(in the rows, 128 means zero)
Which row each row swaps with, under one turn or mirror
The rows were stretched afterwards, more along some directions than others.
ladav: [101 124 121 135 107 136 139 110 123 106 129 125 140 127 112 105 141 141
 139 136 143 141 139 142 144 135 119 128 140 164 131 127]
lene: [173 134 127 131 143 151 131 135 135 150 163 109 155 130 111 153 150 106
 129 120 117 124 111 109 138 111 126 130 125 168 125 100]
vuveb: [116 107  99 125 136 120 147 123 136 134 143 115 122 122 112 139 148 100
 142  89 131 157 125 124 128 141 140 136 113 131 154  90]
miro: [110  89 122 109 108 108 137 121 125 127 129 122 150 104 118 109 136 117
 141 113 124 173 108 111 130 119 142 146 146 114 153  59]
noloz: [159 152 145 134 131 123 115 104 136 100 134 153 135 115  81 140 139 104
 146 120 151 138 124 118 141 110 139 134 107 147 109 137]
res: [121 146 153 118 105 149 130 134 126 150 159 149 176 107 106 134 164 153
 154 124 145 136 104 129  91 121 160 148 183 140 133 106]
Vaz: [133 135 123 109 119 137 127 127 127 135 183 139 159 110 108 183 125 141
 150 125 132 150 120 129 104 115 161 141 162 138 149  60]
dunal: [135 143 145 126 161 132 164 103 135 122 173 123 142 110  98 190 107 124
 137 118 134 122 147 119  97 140 119 112 118  88 152 124]
bebod: [ 90 119 122 134 135 152 137 120 110 129 142 156 136 112 108 170 113 148
 126 117 142 119 163 125 120 132 126 114 151 142 158 103]
ves: [146 104 156 136 153 125 149 129 122 102 151 148 163  75 157 168 118 115
 144  99 129 126 144 122 102 150 144 143 148  70 129 114]
motul: [ 99 110 152 138 124 131 117 120 125 121 149 138 135  97 139 142 132 133
 144 106 145 158 143 108  95 156 129 145 162  84 152  78]
zufad: [121 106 135 121 104 122  98 116 130 126  88 134 119  95 121 110 157 112
 148 118 129 133 107 122 159 106 136 159 135 152 110 159]
gugob: [118 135 151 157 138 122 112 111 119 115 124 135 107 103 107 124 108 126
 149 145 134 127 145 152 122 134 113 140 137 148 125 109]
Lonot: [143 129 122 125 120 164 143 113 121 125 132 152 152 101 126 178 165 143
 147 113 124 109 112 131  82 147 148 137 137 119 130 150]
kek: [135 170 156 130 132 147 170 114 137 127 169 125 161 140  74 144 120 133
 146 114 132 141 102 123 101 129 133 124 133 136 132  97]
kip: [131 137 144 123 155 130 129 110 121 130 147 137 105  99 131 182 123 134
 165 127 113 119 148 124 112 125 113 161 137  95 131 125]
sog: [137 119 141 139 129 141 152  93  96 101 145 140 139 100 129 156 121 113
 143 132 123 110 139 123 125 136 139 143 117 144 125 135]
biti: [109 124 148 135  98 151  83 101 141 117 114 155 139 113 121 111 138 136
 143 141 128 130 112 136 129 129 145 171 150 172 115 136]
Filit: [144 119 130 115 124 151 150 137 142 119 167 129 154 124 135 189 130 146
 138 105  98 111 121 121 127 140 140 159 119 152 126 124]
vut: [154 164 139 137 129 149 149 107 128 149 151 130 163 124  96 160 170 108
 129  95 134 116 110 131  99 120 145 150 119 124 147  85]
piba: [150 128 126 132 145 129 141  96 123 100 130 144 112 109 119 172 117  89
 154 110 119 123 143 132 138 135 108 138  85 131 118 125]
Reko: [132 109  98 115 127 126 147 100 120 151 126 121 109 117 103 124 155  94
 147 133 115 145 105 121 124 101 111 155 101 118 151 117]
veki: [159 120 143 135 131 146 127 114 133 144 140 139 135 108 151 150 142 102
 139 109 114 121 122 130  91 125 161 157 113 119 117 100]
Visok: [161 127 151 104 127 135 142 113 111 145 181 138 165  89 104 161 144 127
 174 124 110 123  85 131  93 118 130 162 137 117 148  81]
Vufof: [128 167 143 135 130 151 141  93 109 141 145 138 159 118  68 136 137 137
 155 130 135 132  88 127  93 128 120 135 150 113 153 110]
bip: [151  99 127 104 120 134 106 130 127 129 163 159 142 107 145 147 153 129
 137 119 144 130 139 125 105 127 137 149 159  88 146 113]
zona: [168 151 155 117 133 121 151 110 117 123 155 126 165  86 130 171 142 127
 142 123 125 126 120 120  95 139 137 120 139  87 147  68]
felik: [138 152 173 141 130 158 151  94 143 106 168 134 174 115 104 160 114 120
 140 117 133 131 123 130  97 129 123 130 111 127 125 147]
vepub: [133 148 156 132 136 145 140 105 132 135 137 124 147 145  78 149 121 125
 124 116 121 126 118 103 102 141 140 139 112 132 146  80]
zik: [138 138 126 134 122 142 143 144 132 138 143 144 138 120 115 122 164 131
 160 135 136 129 103 140 103 118 159 137 136 143 100 141]
Sobam: [115 127 164 121 131 136 135 128 140 118 155 134 147 119 103 133 128 136
 151 120 154 129 166 129 145 128 128 137 169 124 132 109]
vofu: [127 139 142 155 142 120 149 126 117 124 133 111 111 102 128 133 130 118
 140 122 142 125 148 126 122 123 127 115 112 112 156 129]
penas: [115 124 144 121 112 118 134 134 126 137 147 133 148  93 137  94 158 137
 160 137 159 143 115 121 108 127 164 127 167 124 144 117]
ritem: [106 110 140 123 107 130 109  92 138 128 109 122 112  91 160 117 139 119
 124 132 115 157 124 123 109 116 137 153 120 139 144 103]
faziz: [145 116  93 124 154 113 130 118 137 131 174 140 116 110 121 190 124 129
 154 129 128 121 151 152 132 142 123 145 127  92 138 106]
sed: [129 121  99 144 130 128 120 133 113 160 122 128 136 101 108 173 160 144
 141 125 132 112 117 134 107 137 133 145 148 124 138 115]
Momep: [141 135 132 136 124 154 144  91  97 116 135 148 161  91 111 173 135 122
 145 125 122 115  87 141 106 134 138 147 119 141 129 157]
Kave: [154 127 134 108 120 122 142 124 119 154 154 124 146 101 126 143 159 120
 152 131  99 122  95 143 107 111 137 165 115 148 128  82]
Sove: [141 133 116 102 139 143 130 124 130 151 181 141 174  95 147 195 149 134
 144 104 108 100 118 118 110 154 145 164 164 109 144  78]
zifiz: [144 124 120 139 140 167 135 131 136 155 162 134 150 141 111 150 148 127
 146 117 136 121 133 141 128 131 125 131 175 123 126 143]
Paf: [140 119 156 116 139 112 143 113 135  91 133 138 134 102 126  88 150 120
 123 142 150 132 121 128 138 134 134 139 137 113 128 156]
Fim: [134 135 152 142 141 148 156  87 128 106 104 147 124 112 118 122 126 109
 118 130 140 115 119 142 132 110 128 120  92 141 110 158]
zot: [149 137 139 120 116 133  95  85 110 141 130 152 146 102  92 156 137 133
 150 127 134 118 119 115 117 122 127 159 135 108 150 104]
Gif: [119 137 131 115 132 145 135  85 133 118 114 171 136 132  88 142 122 118
 145 123 113 108 143 134 113 132 118 155 114 148 109 153]
lapu: [131 137 143 110 117 166 152 105 121 118 141 145 165 109 125 173 145 154
 137 101 115 138 109 110  94 137 138 146 154 131 132 120]
nusad: [128 122 147 126 104 118 135  98 165 123 119 129 135 102 133 124 152 127
 122 110 149 149 130 133 132 125 135 140 123 108 144 116]
tipo: [117 149 144 110 116 123 107  89 130 138 104 121 108 114  93 104 147 127
 153 154 124 159  86 105 131  89 125 161 126 145 121 107]
Duf: [119 117 141 121 125 136 118  99 148 113 105 121 115 102 121 145 122 143
 123 146 135 123 144 142 153 114 125 156 112 155 124 111]
gopak: [146 114 148 123 126 122 156 100 113 119 129 117 136 111 125 146 140 117
 151 112 113 148  99 111 113 146 122 146 108 104 121  88]
sufud: [134 106 105 115 112 155 126 150 122 154 152 131 150 118 118 169 154 158
 140 104 121 139 109 113 108 125 154 155 163 142 138  60]
nanen: [104 134 123 136 133 146 117 108 143 115 141 150 134 101 124 157 122 136
 146 130 165 145 138 127 123 148 133 129 160 108 132 118]
bufos: [156 129 126 110 131 164 125 141 136 166 189 124 145 108 102 204 132 127
 159 122  93 120 123 112 107 120 151 153 145 127 151  79]
Gulo: [158 140 156 137 122 160 133 118 142 125 158 122 142 114 139 125 150 109
 144 129 134 140 106 128  94 127 151 143 119 115 105 111]
loben: [130 104 146  98 130 113 141 107 112 130 168 133 147 108  93 161 116 127
 145 131 111 135 130 118 117 134 125 142 132 113 170 101]
kizu: [157 129 113 122 128 146 131 141 143 133 130 128 111 117 123 106 171 106
 146 134 115 121 115 126 145 113 151 149 129 149 106 145]
Gifal: [123 126 129 119  99 149 122 112 138 138 143 119 137  99 136 150 167 123
 124 114 127 139 123 118  97 118 160 141 116 143 173  69]
tirev: [129 148 151 131 135 145 151 130 139 118 170 105 117 123 155 107 142 117
 122 122 148 147 129 109 101 108 157 124 129 113 155 114]
riri: [124 120 147 139 147 139 121 113 123  99 160 146 114  68 145 178 122 108
 146 100 149 136 173 113 109 136 128 119 150  68 163 101]
rosed: [185 107 126  95 124 116 145 130 119 127 156 131 146 119 159 156 158 112
 130 116 123 120 130 107 118 127 153 130 109 111 133 104]
lovo: [ 93 107 132 129 110 147 141 124 148 117 164 121 142 103 121 122 129 138
 122 130 157 162 112 106 118 108 146 140 147 120 150 138]
davun: [149 136 143 142 158 156 119  95 123 126 152 146 165  80 110 197 132 132
 154 115 142 124 101 139  92 167 143 151 154 103 127 103]
sobus: [135 146 132 142 132 126  96 105 133 107 144 152 109  91 156 174 128 115
 142 118 149 109 165 146 130 134 123 142 126 111 120 126]
dosin: [146 143 143 122 122 157 132 136 123 154 192 132 157 111 102 187 142 133
 160 122 113 127 115 137  94 109 151 157 133 147 147  45]
Bipa: [140 140 144 142 146 155 140 117 119 132 151 135 153  84 133 182 142 138
 142 132 160 120 140 108 104 137 147 131 162  96 147 126]
gigu: [ 92 132 119 139 117 148 147 138 132 119 168 131 157 100 150 145 146 136
 116 106 165 141 136 122 111 137 165 124 155 128 172 126]
sel: [121 121 131 121 116 105 134 128 127 121 128 137 120 106 116 107 150 107
 141 107 135 155 145 121 108 117 119 119 141  93 156 109]
zufa: [105 116 142 114 143 145 133 101  94 115 145 158 115 121 102 148 114 136
 165 124 119 122 134 154 121 142 102 162 143 105 123 116]
kerol: [155 113 103 123 138 105 143 126 130 127 129 128 108 112 150 135 151 119
 133 112 135 109 149 120 138 130 128 138 101  85 140 151]
Gup: [138 127 142 128 132 141 130 141 122 149 152 132 136 123 131 121 162 129
 108 113 132 135 146 129 129 123 139 139 169 142 145  83]
baluv: [147 129 121 120 119 123 114  90 109 129 122 172 158  92 107 177 143 136
 149 119 105 104 128 126 108 156 110 155 136 144 129  97]
Vemel: [117 137 140 134 129 119 120  78 119  98  96 130 104 115  81  85 141 109
 136 144 153 138 138 140 148 117 107 128 122 147 129 127]
tob: [110 132 168 122 134 121 139 125 127 109 132 118 125 109 136 117 117 120
 131 132 147 145 125 100 129 122 152 119 104 134 116 120]
Bomop: [136 114 131 135 113 123 142 104 121 143 132 143 116  99 136 135 154 125
 152 123 133 130 117 168 112 125 126 168 123 117 130 121]
kobot: [170 124 134 108 136 138 153 125 119 173 151 125 155 130  98 158 147 124
 126 122  92 133  81 119 104 118 128 141 131 132 119 114]
fuv: [137 158 114 115 111 129 124 106 124 119 138 148 139 126 102 166 142 128
 149 111 138 128 114 115 131 125 127 128 124 143 111 130]
rud: [135 158 140 121 106 139 131 119 114 156 167 153 188  96 106 167 154 153
 143 124 140 137  87 102  76 136 158 147 156 155 141  65]
sezap: [161 131 130 131 145 121 136 129 137 101 149 151 125 100 141 140 135 101
 142 123 135 131 126 143 114 112 150 141 118 129 101 144]
Dige: [126 103 131 150 151 133 126 119 123 116 102 128  91 125 107 138 122 135
 132 126 123 108 149 148 134 147 106 155 120 115 128 133]
nubi: [134 121 112 112 127 118 153 102 122 117 128 118 119 100 124 134 144 104
 146 123 130 153 105  96 124 126 138 105 116 100 137 109]
sinel: [131 116 117 119 113 155 144 152 114 141 181 122 140 133 115 173 140 137
 159 105 114 140 143 113 101 140 137 134 143 135 140  74]
Pupen: [136 132 142 124 127 152 123 108  90 136 147 130 129 113  96 164 119 147
 161 143 115 133 100 113  90 117 129 139 149 133 140 124]
Liv: [149 119 134 107 141 110 128  98 133 134 128 130 133 113  92 113 128 101
 160 154 101 119  99 133 137 116 102 158 104 143  95 121]

Kave pairs with res
Gup pairs with kobot
Vaz pairs with sezap
sog pairs with lovo
sel pairs with zona
sinel pairs with Gulo
zufad pairs with Sove
Duf pairs with Gif
lene pairs with zifiz
rosed pairs with bip
vofu pairs with Vufof

Which row each row swaps with, under one turn or mirror
The rows were stretched afterwards, more along some directions than others.
Gib: [112 114 125 141  89 164 178 186 166 118 134 155 122  98 132 169 144 206
  98]
duvi: [102 102 123 103  88 183 124 140 157 153 125 157 127 114 155 128 149 142
  91]
nez: [119  62 123 103  55 161 145 142 134 146  99 159 104 113 152 140 179 130
  64]
vidu: [135  82 140 127  51 163 147 165 141 132 112 153 126 115 139 159 145 175
 132]
Bil: [108 111 125 139  93 167 170 188 168 111 130 160 133 101 142 166 153 200
  99]
sezu: [132  95 151 153  90 177 158 158 152 120 134 135 102 135 119 171 168 150
  92]
zaga: [111 122 103 100 146 146 119 130 129 141 150 174  95 137  97 166 147 175
 115]
potol: [102 131 145 127 108 177 166 182 147 127 133 167 136 114 133 160 145 187
  94]
Dipi: [121  95 117  86  86 162  93 114 139 143 139 157  91 152 150 137 173 122
  84]
mavo: [127  73 123  88  54 159 117 133 135 144 116 156  86 135 155 145 179 133
  69]
vug: [105 136 134  77 120 178 100 127 125 143 156 172 119 161 140 124 147 128
 104]
firi: [116  97 144 149 133 183 160 151 162 125 139 143 107 144 131 152 189 117
  44]
zov: [130  88  95 151  82 144 169 173 178 112 126 135 115  97 139 182 145 196
 103]
Ligar: [ 99 142 149 103 114 184 142 159 132 132 147 173 137 139 131 142 150 159
  96]
tezu: [101  87 147 111 134 176 161 155 128 159  96 191 144 113 131 134 162 129
  58]
lebi: [ 99 129 146 130 106 185 166 178 151 124 138 167 133 115 129 165 149 184
  99]
fazi: [ 99 126 118 101 110 172 129 128 140 146 165 154  70 135 108 151 179 164
  92]
pebu: [134  94 135 149  94 160 157 164 150 122 134 141 100 136 118 168 180 159
  89]
Teriz: [137  75  76 150 110 147 123 141 176 122 138 129 120 112 139 164 153 172
  97]
sege: [105 112 128 141  94 174 184 181 163 119 136 152 140 101 129 165 152 192
  90]
nukom: [131  91 143 139  75 160 162 161 147 129 125 149 111 129 121 172 163 167
 115]
kegug: [108 102  95  92 138 147 112 139 125 131 124 183 152 124 147 139 142 151
  77]
maba: [126  89 120  93  52 170 123 147 145 153 106 161 147 112 169 123 139 157
 109]
dobi: [137  86 145 139  72 164 156 171 144 124 119 153 110 126 128 171 158 175
 110]
vav: [118  90 115 128 149 172 112 122 145 150 135 153 134 142 110 140 149 126
 101]
pigoz: [132  85 136 118  45 157 138 156 143 138 103 156 138 112 148 155 128 165
 134]
Kora: [124  95 150 151  87 173 171 159 150 123 134 140  89 136 114 165 186 141
  78]
vuno: [ 99  89 141 119 149 188 140 137 125 161 109 179 164 123 127 122 166 113
  60]
Kimad: [ 96 129 117 104 140 182 112 128 157 156 166 164  95 138 117 145 168 153
  86]
Zege: [127  89 104 149  92 142 177 178 173 111 131 139 111  97 150 180 149 183
 100]
segas: [130  88 148 163 117 180 153 153 158 127 136 140 112 135 123 161 173 136
  73]
pata: [105 103 106 144  86 156 170 184 166 101 135 146 117 101 131 176 154 200
  99]
totab: [115 109  83  95 137 136  99 132 129 139 148 174 122 133 110 168 144 188
 120]
nis: [ 92 139 150 105 115 185 134 164 136 130 151 174 129 136 134 151 152 168
 100]
guf: [115  86 145 147 122 174 172 162 164 122 142 140  93 140 136 163 191 119
  56]
Femi: [ 95 122 123 108 112 192 125 133 165 156 148 160 113 121 138 132 163 146
  90]
des: [110 128 129  76  98 179  92 117 135 150 157 161 109 164 140 134 164 129
  96]
boba: [120 100 110 128 170 160 102 118 137 158 132 162 142 142 118 138 149 124
 100]
nalo: [112  70 142 104  70 176 156 146 142 166  96 174 115 111 148 145 181 129
  60]
bam: [100  84 116 135 133 180 137 136 159 126 140 143 125 138 142 143 194 106
  32]
nugod: [ 98  94  97  91 133 145 124 134 127 138 125 175 156 126 137 147 143 148
  82]
Gofid: [105  73 144 112  64 174 163 158 150 165 101 172 110 103 142 149 192 144
  56]
Vip: [129  87 125  91  54 157 127 153 136 147 105 166 139 118 161 136 127 155
 123]
puvot: [140  92 134 122  57 157 147 167 142 134 114 153 132 118 134 157 135 183
 135]
lupid: [ 96 145 147  95 125 183 112 147 132 131 155 171 123 153 134 133 144 150
 106]
givur: [100 129 114  89 126 171 117 131 141 150 159 168  78 140 119 150 167 166
  91]

firi pairs with zov
Zege pairs with guf
Femi pairs with mavo
boba pairs with nugod

